In the rows, 128 means zero.
Rotation paths and how fast each direction turns (degrees a step)
Each turn is a multiple of 5 degrees from 10 to 175, or 0.
Each row of a path follows its step; steps can be skipped.
path 1
step 0: [122 130 125 127 142 129 128 134 127 123 129 130 119 131 138 130 132 127
 128 128 126 130 121 123 127 119 129 126 120 132 137 119]
step 1: [125 129 136 132 120 132 132 123 121 133 126 133 137 127 122 123 123 126
 134 133 129 133 132 128 127 136 137 128 127 138 133 121]
step 2: [131 130 123 131 135 133 122 128 130 129 127 136 128 127 121 122 133 129
 133 125 125 123 135 126 135 125 117 136 119 119 123 128]
step 3: [126 124 126 122 129 129 125 124 126 136 129 123 130 138 124 129 127 119
 120 128 127 129 127 135 130 126 131 130 140 122 141 128]
step 4: [124 130 127 131 122 135 132 141 139 119 128 130 129 127 127 132 123 127
 129 138 130 135 121 130 128 123 126 131 126 124 122 124]
step 5: [143 123 129 132 125 121 128 129 121 130 132 124 127 134 126 134 129 134
 131 134 131 126 134 132 123 142 125 133 127 127 130 132]
step 6: [126 134 132 125 132 132 127 137 129 123 132 123 130 121 130 123 130 133
 124 118 124 133 126 126 129 127 120 119 126 123 136 139]
step 7: [127 127 130 125 126 121 127 118 136 140 124 126 133 129 139 129 122 129
 126 128 128 138 127 134 121 128 130 132 123 133 126 126]
step 8: [122 139 130 125 124 133 129 127 122 125 130 132 128 125 125 136 134 135
 128 133 120 116 128 132 127 123 124 126 126 133 117 130]
step 9: [123 124 134 129 125 122 127 120 127 125 134 124 118 129 138 120 130 124
 128 124 131 125 140 127 127 132 129 132 135 120 129 126]
step 10: [128 131 130 125 132 133 137 126 133 126 120 128 126 126 121 127 117 128
 129 121 140 124 119 126 127 121 127 123 131 129 124 134]
step 11: [139 122 124 130 127 121 122 127 127 132 131 127 126 123 135 125 136 133
 133 136 131 128 122 132 136 125 137 128 134 131 122 124]
Directions:
[127 127 128 129 130 124 129 128 129 127 131 126 129 126 126 128 130 128
 125 128 129 123 131 130 130 127 127 127 126 126 132 126]  115
path 2
step 0: [127 140 131 125 136 129 127 129 133 128 122 130 118 133 131 118 121 133
 131 125 128 127 135 125 126 128 125 126 131 136 121 122]
step 1: [132 135 123 122 133 131 132 139 124 117 124 124 128 128 130 120 120 126
 132 133 129 131 130 117 123 127 124 128 127 124 124 131]
step 2: [135 129 129 124 118 138 132 130 130 119 129 130 128 130 127 127 123 134
 132 130 136 134 131 125 123 130 131 129 127 129 132 142]
step 3: [125 129 135 126 129 137 132 131 133 126 127 124 118 137 130 133 132 132
 132 129 136 133 133 130 129 132 131 138 130 138 133 130]
step 4: [128 127 124 136 140 127 137 130 132 121 122 126 126 136 136 127 126 128
 136 127 126 130 136 131 132 134 125 130 130 135 123 128]
step 5: [128 131 129 127 137 132 126 127 124 120 121 135 127 124 128 127 119 130
 138 129 132 125 138 126 124 131 120 119 129 130 126 135]
step 6: [129 131 131 118 127 134 121 132 133 122 127 131 127 127 129 126 121 132
 128 126 129 136 135 117 123 130 119 133 136 128 133 128]
step 7: [135 132 136 126 126 131 137 133 130 120 125 124 130 140 137 127 124 132
 131 128 128 132 131 125 125 125 132 137 131 120 134 129]
step 8: [137 128 130 132 138 130 137 129 130 128 129 131 127 133 130 125 130 135
 138 129 139 125 135 128 123 126 136 134 126 135 126 133]
step 9: [125 122 124 131 135 130 129 133 124 125 124 128 124 127 126 128 128 134
 140 126 140 133 132 120 136 131 121 131 132 136 126 129]
step 10: [124 135 124 132 125 129 128 124 131 124 116 131 127 133 129 127 120 133
 135 126 125 136 136 122 134 134 121 127 128 126 134 132]
step 11: [127 142 135 127 129 132 128 125 129 130 122 131 126 134 133 128 119 125
 130 137 129 129 138 122 118 126 126 133 129 130 130 130]
Directions:
[131 129 129 123 129 130 128 128 128 129 127 129 129 126 131 126 126 128
 126 129 128 129 126 126 129 127 134 127 132 125 126 128]  65
[128 133 130 128 128 127 131 129 131 130 126 127 126 129 128 130 127 128
 128 127 124 124 128 129 129 129 129 132 129 127 126 126]  100
[127 128 126 126 130 128 126 130 128 127 130 126 128 127 128 128 130 125
 126 130 129 129 127 125 128 129 126 134 130 131 127 124]  130
path 3
step 0: [137 126 132 132 130 124 133 124 131 136 126 134 128 131 126 124 126 121
 133 131 134 124 126 127 131 141 132 136 130 137 119 130]
step 1: [136 126 124 127 126 123 129 123 131 133 126 130 127 130 123 140 128 121
 129 128 122 128 130 124 127 133 132 131 139 141 130 120]
step 2: [135 124 122 128 128 129 124 123 124 121 122 127 139 126 125 133 136 126
 128 124 126 132 136 121 122 133 137 135 135 128 125 129]
step 3: [130 131 130 124 130 134 133 128 129 125 122 130 139 123 120 122 129 124
 134 123 131 126 128 136 130 138 138 129 136 130 124 132]
step 4: [131 131 131 124 120 124 140 132 135 126 120 122 129 129 125 129 130 122
 126 127 124 128 125 139 122 134 134 134 134 135 131 124]
step 5: [127 120 129 129 117 120 126 132 130 129 124 132 133 132 133 123 139 124
 126 130 124 128 128 127 116 135 135 137 130 129 130 128]
step 6: [126 124 122 132 128 128 129 134 138 129 125 139 138 123 124 122 129 122
 131 129 128 126 120 119 129 134 132 133 132 135 125 129]
step 7: [132 130 120 129 136 127 138 128 134 124 128 127 130 131 121 126 122 121
 129 130 126 134 126 123 121 136 134 130 129 137 133 119]
step 8: [131 130 126 133 130 117 127 122 126 122 130 131 137 132 128 128 134 119
 125 125 131 134 131 130 120 138 132 125 134 126 136 125]
step 9: [133 127 133 135 129 126 124 136 133 123 125 134 139 124 123 130 129 121
 125 125 137 129 127 135 126 135 124 132 137 126 122 126]
step 10: [135 120 137 126 130 131 133 134 140 130 129 124 131 129 124 126 127 123
 136 122 126 131 130 130 119 129 127 134 137 130 127 119]
step 11: [128 125 132 133 124 122 137 126 136 124 131 126 131 130 130 130 138 117
 134 121 124 128 131 119 123 129 130 132 133 127 132 134]
Directions:
[128 133 129 129 129 126 132 127 126 125 127 127 126 129 129 126 126 126
 127 127 129 128 128 131 129 131 131 126 126 126 129 131]  85
[126 125 127 128 129 126 131 123 126 129 130 129 131 127 129 126 133 128
 129 129 130 129 128 129 128 129 126 129 127 126 126 130]  125
[127 125 133 126 126 129 129 129 130 125 127 126 128 129 130 125 129 126
 127 128 127 126 128 130 131 127 126 130 129 126 128 127]  60
[127 130 129 129 126 125 131 127 128 128 132 124 127 130 127 129 131 130
 128 130 129 126 130 127 128 127 128 127 129 132 132 125]  110
